In the rows, 128 means zero.
Each path below is one point turned by a fixed rotation once a step. After each direction that follows a path, write how fast that rotation turns it, in degrees per step (0 if it stays still).
Each turn is a multiple of 5 degrees from 10 to 175, or 0.
Each row of a path follows its step; steps can be skipped.
Rotation 1:
step 1: [128 134 127 143 132 140 134 109 135 119 135 135 130 118 130 146 132 122
 113 131 121 144 118 124 133 134 107 123 115 131 123 129 129 134 141 119
 128 144 134 115 132 131 132 131 136 133 142 131 120 115 119 132 130 133
 115 128 127 126 128 122 129 137 134 116 126 134 129 126 123 127 117 140
 130 121 116 134 142]
step 2: [139 119 132 136 134 135 110 127 132 135 134 128 132 120 129 133 133 120
 136 124 120 127 123 138 140 124 135 121 122 143 130 125 126 130 127 135
 129 135 125 129 144 135 122 136 107 139 143 117 144 129 129 144 124 127
 140 115 139 138 117 122 126 142 122 128 124 134 143 132 130 140 132 129
 145 126 128 139 125]
step 9: [123 133 133 145 121 129 118 137 125 131 128 132 135 126 130 127 127 120
 131 111 130 126 129 140 145 137 137 138 136 140 116 118 123 119 124 126
 131 131 129 143 122 133 136 133 119 138 123 136 121 122 116 151 129 132
 122 134 120 141 117 134 137 133 131 122 119 143 129 129 125 117 119 140
 124 129 124 149 117]
step 11: [134 125 128 133 128 124 125 135 121 141 143 123 137 132 111 133 134 129
 110 122 128 125 120 128 133 124 138 132 130 139 125 119 119 139 139 145
 122 127 135 124 127 138 136 134 123 111 147 128 149 114 121 140 126 136
 146 133 128 128 118 133 137 122 125 126 128 135 134 123 138 123 117 142
 128 124 122 129 133]
step 14: [114 125 127 135 124 122 128 110 136 137 115 131 121 134 124 121 141 109
 129 131 127 137 113 122 124 136 127 121 130 121 114 126 139 113 140 129
 111 142 123 130 131 130 122 130 127 129 134 139 131 113 133 132 118 130
 136 126 134 135 126 127 121 137 132 126 128 131 133 134 138 118 117 135
 134 127 138 150 119]
step 15: [132 140 126 134 133 132 117 139 133 139 121 139 134 123 137 120 123 140
 133 135 124 123 117 119 146 127 129 117 128 125 135 126 129 120 135 141
 134 133 131 135 127 120 133 135 117 137 126 134 117 122 140 124 125 123
 128 130 137 122 125 114 124 140 135 120 137 116 157 136 132 131 133 148
 129 122 131 114 130]
step 22: [139 136 122 127 128 120 120 142 138 129 136 130 140 136 133 132 128 121
 129 135 137 135 115 129 140 136 110 138 125 135 104 124 132 126 140 126
 117 127 142 141 120 140 141 126 119 145 121 131 132 118 125 119 131 133
 142 137 127 118 118 120 139 129 126 120 124 134 140 125 124 136 133 132
 132 123 122 124 136]
step 28: [118 126 136 142 141 118 130 122 110 135 132 138 132 132 138 132 120 130
 132 121 133 133 136 135 130 146 120 132 116 135 137 111 118 144 131 120
 133 137 120 127 141 133 132 136 127 139 121 130 121 120 135 134 116 116
 123 127 131 118 139 115 124 125 135 126 134 133 149 130 138 134 128 134
 132 137 122 125 114]
[128 129 126 130 128 129 126 129 128 129 131 129 128 128 126 128 124 130
 131 130 128 130 127 130 125 132 126 128 124 126 128 128 130 132 131 130
 126 125 126 129 127 129 129 130 128 128 125 128 125 126 127 125 129 125
 128 128 128 129 129 129 128 128 124 129 123 127 128 129 130 131 127 126
 127 130 132 128 127] | 10
[129 129 130 129 127 130 131 127 127 129 127 128 130 129 126 127 125 128
 127 130 126 130 128 129 128 128 126 131 127 132 131 129 125 132 125 129
 128 129 129 127 130 130 129 125 129 128 129 127 132 127 127 133 130 127
 128 129 131 127 130 128 127 128 128 128 125 131 128 129 125 131 124 127
 128 131 125 130 128] | 40
[129 127 129 131 124 128 128 127 130 128 128 126 131 129 126 126 129 129
 126 128 128 129 127 125 126 125 127 131 130 131 129 127 130 128 132 123
 129 127 129 124 131 127 128 131 126 128 129 127 129 129 127 124 130 127
 125 126 128 127 127 129 127 126 129 127 130 127 127 129 130 127 124 127
 133 128 132 129 129] | 115
[125 128 130 129 128 125 129 130 126 128 128 130 125 126 129 130 127 126
 126 124 127 127 126 130 126 129 125 130 130 130 129 129 130 126 126 129
 126 125 123 126 126 128 128 130 129 127 130 129 131 128 129 127 128 128
 128 127 128 127 125 129 125 129 129 130 129 127 130 130 127 129 129 126
 128 131 127 132 123] | 155
[124 129 125 127 129 129 130 131 129 129 128 127 132 126 131 130 129 129
 130 127 128 127 130 127 124 126 130 130 129 128 129 127 128 125 126 128
 127 128 129 129 126 124 132 128 128 126 126 126 129 124 131 127 130 131
 128 129 130 126 128 129 127 128 126 123 125 129 131 127 130 129 124 128
 128 126 129 128 126] | 65
Rotation 2:
step 2: [131 117 130 130 129 122 116 120 144 140 136 137 129 122 123 131 124 140
 125 131 123 118 139 126 136 128 123 111 127 122 134 122 125 127 125 131
 131 128 123 127 130 130 140 126 151 116 131 118 119 117 132 122 120 132
 119 127 109 117 139 133 131 119 128 117 127 113 144 121 139 120 138 127
 127 124 127 121 129]
step 3: [139 120 144 131 130 137 119 141 124 134 142 145 134 127 139 124 127 134
 126 135 125 123 122 121 121 132 133 117 128 123 124 131 127 121 124 129
 115 143 133 128 142 128 135 130 124 130 136 122 118 126 124 134 136 139
 111 129 127 131 123 121 116 131 121 109 140 132 133 132 126 127 138 127
 128 112 116 144 130]
step 7: [142 123 125 125 131 132 130 125 133 137 129 142 135 117 111 137 129 137
 132 127 137 128 135 129 133 137 138 120 121 114 131 134 129 132 103 130
 117 137 121 123 140 134 127 130 136 125 127 146 133 125 141 120 117 122
 134 127 119 128 134 130 126 135 132 117 140 133 126 136 117 122 135 121
 136 127 123 111 131]
step 10: [125 139 130 135 128 129 114 129 143 131 123 124 139 124 125 127 135 139
 122 128 129 133 144 114 123 143 117 125 121 124 126 118 129 120 123 146
 118 139 131 127 125 134 137 134 126 113 125 118 124 127 117 123 126 137
 146 136 130 133 135 126 131 131 127 124 137 117 136 128 133 124 121 125
 141 108 128 118 127]
step 14: [128 132 135 134 131 122 130 130 111 137 118 135 123 129 128 139 129 130
 128 129 124 122 132 133 122 130 124 131 132 136 107 136 137 134 128 128
 115 138 119 126 136 134 140 125 127 112 131 127 119 125 132 129 129 135
 121 129 110 123 123 139 109 113 132 117 144 114 129 142 138 135 124 133
 137 121 127 129 131]
step 16: [132 141 135 128 126 127 135 131 128 113 118 126 135 127 135 126 141 146
 141 125 117 122 134 123 129 134 140 134 120 126 119 136 129 148 110 131
 113 117 128 130 123 125 138 132 138 131 133 126 128 113 132 130 120 135
 126 129 123 123 122 121 121 138 137 115 123 120 139 130 122 127 138 127
 139 121 131 118 138]
step 20: [123 132 125 130 143 126 133 135 130 132 127 126 129 125 126 121 123 138
 115 154 123 129 131 131 128 142 131 129 129 108 125 123 116 136 116 127
 137 128 132 122 144 137 137 127 114 125 130 130 127 116 118 125 134 137
 128 123 119 122 125 118 115 113 124 127 117 119 131 128 138 128 133 126
 132 122 129 114 130]
step 27: [124 126 127 130 130 117 126 128 127 112 111 126 127 130 124 123 122 133
 135 127 124 133 146 139 133 131 123 120 134 112 131 134 123 148 124 134
 122 126 136 128 129 117 125 134 142 116 129 122 119 126 138 109 115 135
 134 134 128 129 135 126 133 114 144 135 126 126 143 123 130 134 130 132
 145 135 123 134 135]
[130 128 127 125 126 124 125 126 128 126 125 129 127 131 130 133 128 127
 130 129 126 128 125 128 127 130 125 126 126 130 129 125 126 131 129 131
 131 128 129 127 125 127 128 127 131 127 130 128 126 129 127 128 128 130
 126 129 128 129 128 127 127 129 128 125 128 129 129 126 124 128 126 128
 131 130 125 124 129] | 130
[128 126 129 129 128 129 129 128 123 127 128 124 129 132 128 127 125 124
 131 128 125 130 132 129 128 129 127 127 132 128 125 128 132 128 129 127
 128 132 128 127 128 130 126 128 129 129 130 126 128 129 129 128 128 125
 130 127 127 129 128 126 131 129 129 127 130 130 129 128 130 128 124 126
 129 128 127 129 130] | 80
[129 131 127 128 127 128 129 128 129 127 125 130 127 131 126 129 130 127
 130 125 125 128 126 125 131 125 130 129 129 126 125 130 127 129 126 124
 128 129 127 129 126 127 129 127 130 126 127 132 129 126 130 129 127 125
 131 129 126 129 129 128 126 131 127 133 128 131 130 130 126 131 128 128
 132 128 128 128 126] | 40
Rotation 3:
step 0: [142 126 147 126 120 135 131 142 125 128 132 134 131 119 109 128 133 128
 125 115 118 124 125 135 108 128 129 137 139 121 123 130 135 134 125 118
 126 135 140 111 117 133 121 135 138 136 134 130 119 126 131 123 131 129
 128 119 132 138 132 132 125 136 117 135 130 134 143 130 132 132 133 140
 130 131 131 153 136]
step 7: [144 111 132 128 135 131 146 130 129 124 117 133 142 126 143 136 124 132
 130 133 108 123 132 114 126 134 117 118 131 122 118 132 115 135 121 128
 116 133 129 126 142 143 128 128 136 132 128 138 123 114 123 123 129 124
 141 118 135 125 130 122 130 113 124 131 123 129 125 119 125 142 133 138
 122 135 117 132 130]
step 12: [143 113 121 126 123 125 130 128 124 116 143 138 121 133 121 124 117 124
 139 116 134 129 140 129 125 127 120 127 138 122 118 124 126 132 124 122
 136 105 141 108 130 134 136 110 133 129 116 135 119 125 124 126 139 129
 114 127 125 131 134 131 114 123 127 125 130 132 131 128 133 139 144 141
 133 127 124 124 131]
step 14: [145 120 115 124 129 109 133 131 119 132 128 129 125 128 128 128 113 117
 125 124 106 134 129 146 125 124 116 135 121 119 117 133 133 120 133 132
 132 138 135 118 147 135 132 137 110 138 116 131 119 132 122 152 138 121
 133 137 129 129 121 129 130 132 128 125 129 125 131 134 129 131 132 122
 129 128 126 133 129]
step 20: [120 114 118 133 113 116 149 122 134 132 128 128 133 132 136 123 115 125
 134 140 118 123 132 125 127 138 133 129 134 124 116 129 124 123 131 119
 144 126 140 120 143 134 141 131 128 118 120 136 119 122 111 134 131 118
 139 120 132 119 134 131 127 113 117 122 120 123 129 126 113 125 126 139
 123 124 124 132 133]
step 21: [139 123 124 127 120 124 135 115 132 131 140 127 130 126 115 109 135 126
 112 120 116 116 134 143 132 138 133 132 132 130 125 132 125 136 130 126
 124 132 143 115 126 134 134 118 132 137 135 131 116 137 115 130 128 126
 135 115 124 137 139 126 120 135 134 134 124 126 117 109 131 130 121 127
 113 111 141 132 134]
step 22: [128 123 120 122 127 122 136 123 119 137 129 131 137 115 123 136 133 122
 133 127 121 129 133 120 118 123 119 130 116 126 112 132 126 130 129 125
 117 142 145 118 146 118 124 121 140 125 128 134 115 123 116 133 120 124
 127 128 125 125 130 140 119 136 123 127 137 117 119 114 144 110 127 126
 144 118 121 126 134]
step 23: [142 123 127 134 136 139 129 126 131 136 135 133 124 115 134 131 135 113
 133 114 114 134 143 132 114 143 120 124 135 117 135 126 128 112 123 124
 111 118 139 122 140 129 122 123 133 130 112 132 119 126 123 122 132 134
 117 122 136 140 119 124 126 138 131 127 128 121 119 121 115 144 122 124
 133 131 127 130 132]
[128 129 127 126 129 130 131 130 125 129 128 130 123 129 127 131 126 127
 130 128 129 130 129 129 130 129 128 126 127 130 126 124 127 128 125 132
 128 129 130 128 129 129 131 129 128 129 130 127 126 126 129 128 130 128
 132 128 125 129 130 127 128 124 132 129 129 131 127 131 131 129 131 128
 126 131 129 129 129] | 10
[128 128 127 129 132 128 124 131 130 131 126 131 128 129 129 130 131 130
 130 129 125 126 127 130 127 125 127 128 128 127 126 125 129 126 130 124
 126 126 127 125 129 126 126 128 133 126 133 129 128 128 128 129 130 125
 130 127 129 129 129 128 129 126 127 126 128 129 126 128 128 126 127 129
 128 132 127 127 127] | 115
[127 126 124 124 127 128 130 129 129 129 125 128 127 127 130 131 131 131
 129 131 127 130 131 128 130 125 130 127 127 128 126 130 128 132 129 128
 129 130 128 129 129 127 128 131 128 126 128 130 128 129 128 127 126 128
 129 127 130 125 125 131 127 127 127 131 128 129 131 127 127 129 129 131
 130 127 130 123 130] | 170
[128 126 131 128 125 129 129 132 130 127 129 127 128 127 128 125 126 131
 130 126 128 128 127 129 134 127 127 126 127 127 129 130 128 130 127 127
 126 125 130 127 124 124 129 126 128 127 130 131 125 126 127 128 129 129
 129 130 128 128 131 129 126 125 124 128 127 130 129 128 127 126 128 127
 126 126 131 129 128] | 85
[128 125 131 127 127 128 129 128 130 129 127 127 131 130 126 129 124 130
 125 131 128 129 129 132 127 131 132 129 129 128 130 129 126 127 126 132
 128 131 127 122 127 126 128 128 130 128 130 125 129 130 131 128 130 126
 127 131 128 125 126 130 129 126 128 127 129 127 131 129 129 128 127 127
 129 129 128 127 126] | 25
[127 128 127 128 132 130 127 128 124 128 130 129 129 126 131 126 129 131
 130 125 131 126 126 127 128 130 126 129 127 129 132 131 126 130 127 130
 131 130 127 125 130 129 126 129 131 129 129 128 131 129 128 131 127 127
 127 127 131 128 130 128 124 127 129 127 131 129 129 126 130 127 130 130
 125 127 126 129 130] | 120
Rotation 4:
step 3: [131 131 118 145 121 132 130 126 141 135 129 124 122 125 127 127 117 133
 134 122 120 145 133 119 120 123 137 139 134 137 131 131 124 130 128 129
 121 134 127 120 124 128 131 128 144 124 125 113 133 144 135 136 120 116
 128 128 138 126 120 133 132 128 128 129 145 141 128 146 117 132 133 137
 140 111 143 125 131]
step 6: [129 125 115 140 117 129 133 119 126 119 134 110 123 137 132 113 111 130
 122 127 121 133 125 124 122 129 124 127 127 130 123 125 132 136 132 127
 131 127 133 122 130 136 121 121 113 117 132 120 136 126 141 136 126 122
 120 123 129 130 121 138 128 108 116 138 140 136 129 134 135 123 153 124
 144 127 129 131 130]
step 7: [137 130 119 147 118 143 132 144 121 131 135 129 136 128 134 119 121 144
 135 120 125 126 147 118 131 124 126 125 121 122 124 129 128 132 121 122
 116 118 121 136 126 129 133 117 138 131 125 124 140 133 128 141 121 131
 133 134 115 132 120 122 132 130 139 112 135 114 135 128 120 142 130 125
 140 119 136 123 129]
step 8: [128 140 125 137 121 118 120 133 134 140 129 118 136 125 139 119 124 130
 134 133 125 119 129 130 120 128 145 124 129 119 124 143 137 124 144 139
 121 135 119 131 123 132 126 128 122 115 141 121 126 129 120 134 133 150
 130 125 130 136 114 137 124 120 115 133 140 132 134 137 141 123 130 130
 130 113 134 132 126]
step 10: [133 129 114 134 112 132 134 132 128 129 137 114 129 132 128 125 125 144
 131 123 132 121 138 124 113 118 124 125 126 140 135 128 117 140 111 135
 135 134 129 128 140 130 137 131 130 119 143 116 127 128 132 143 127 136
 145 136 132 137 125 124 137 128 116 133 139 122 135 126 129 127 137 133
 125 111 138 129 135]
step 22: [131 138 121 153 124 132 124 133 132 131 136 121 140 116 134 122 133 139
 138 130 136 133 129 125 117 121 121 136 122 117 121 132 128 133 125 124
 120 132 143 132 125 136 129 136 130 128 134 141 132 126 126 134 136 126
 139 125 136 128 127 136 129 125 115 128 150 127 131 151 132 124 134 131
 132 109 132 123 124]
step 23: [130 131 122 125 123 133 123 128 115 123 128 119 118 126 130 114 125 138
 123 125 126 119 134 123 119 135 135 123 127 141 131 145 128 128 130 121
 122 130 129 124 139 134 134 121 120 111 119 123 130 140 104 133 117 133
 124 130 127 146 133 129 128 123 129 119 146 130 139 122 115 115 135 129
 128 120 145 134 123]
step 25: [137 129 119 142 118 125 130 136 129 126 136 126 153 119 136 123 116 138
 126 144 114 131 127 122 121 129 124 119 120 124 131 129 129 134 128 121
 123 117 137 126 122 130 138 114 131 123 121 115 143 127 127 139 115 127
 134 125 129 125 122 129 124 111 117 118 133 122 134 124 117 131 136 124
 135 119 137 139 125]
[129 128 127 125 127 129 129 128 130 129 131 128 129 129 125 127 129 127
 125 129 126 126 127 131 126 128 129 123 127 130 129 131 126 128 129 128
 129 125 129 128 128 134 129 128 126 128 129 126 126 125 128 130 126 131
 126 125 128 127 128 127 130 128 123 128 126 128 128 127 129 125 130 127
 130 128 126 129 125] | 175
[126 127 128 128 129 127 127 130 130 130 128 127 123 131 132 127 127 132
 128 127 131 126 131 128 127 132 128 126 130 126 131 129 128 130 128 128
 130 126 126 129 128 130 125 129 130 128 128 124 128 129 129 126 129 131
 131 130 131 127 129 129 128 129 129 126 125 129 128 126 130 128 126 128
 127 125 127 126 130] | 135
[128 128 130 128 131 126 130 125 131 128 129 126 129 129 130 129 128 130
 126 125 127 129 129 132 132 127 126 128 127 130 127 128 128 130 130 128
 126 127 127 127 129 125 132 129 128 125 132 127 131 126 127 127 127 126
 130 130 128 126 125 127 125 129 124 129 131 130 132 125 127 126 127 129
 126 126 127 130 128] | 170
[128 126 130 124 129 128 126 126 124 129 129 129 128 130 129 130 131 127
 128 127 127 130 126 128 126 125 129 127 129 129 131 127 123 131 127 128
 129 132 130 126 126 128 128 129 130 127 125 127 133 128 126 131 129 129
 132 125 129 128 130 128 126 126 129 126 128 130 127 126 127 128 131 125
 127 126 128 129 131] | 55
[127 131 129 132 127 129 129 128 126 128 124 127 129 130 128 130 128 131
 129 128 131 129 128 127 126 131 128 127 124 129 127 128 127 131 128 129
 128 132 129 127 125 131 128 126 130 130 128 125 129 126 130 128 128 124
 126 126 132 128 127 128 127 126 125 129 127 129 129 128 125 126 126 129
 128 131 124 128 127] | 115
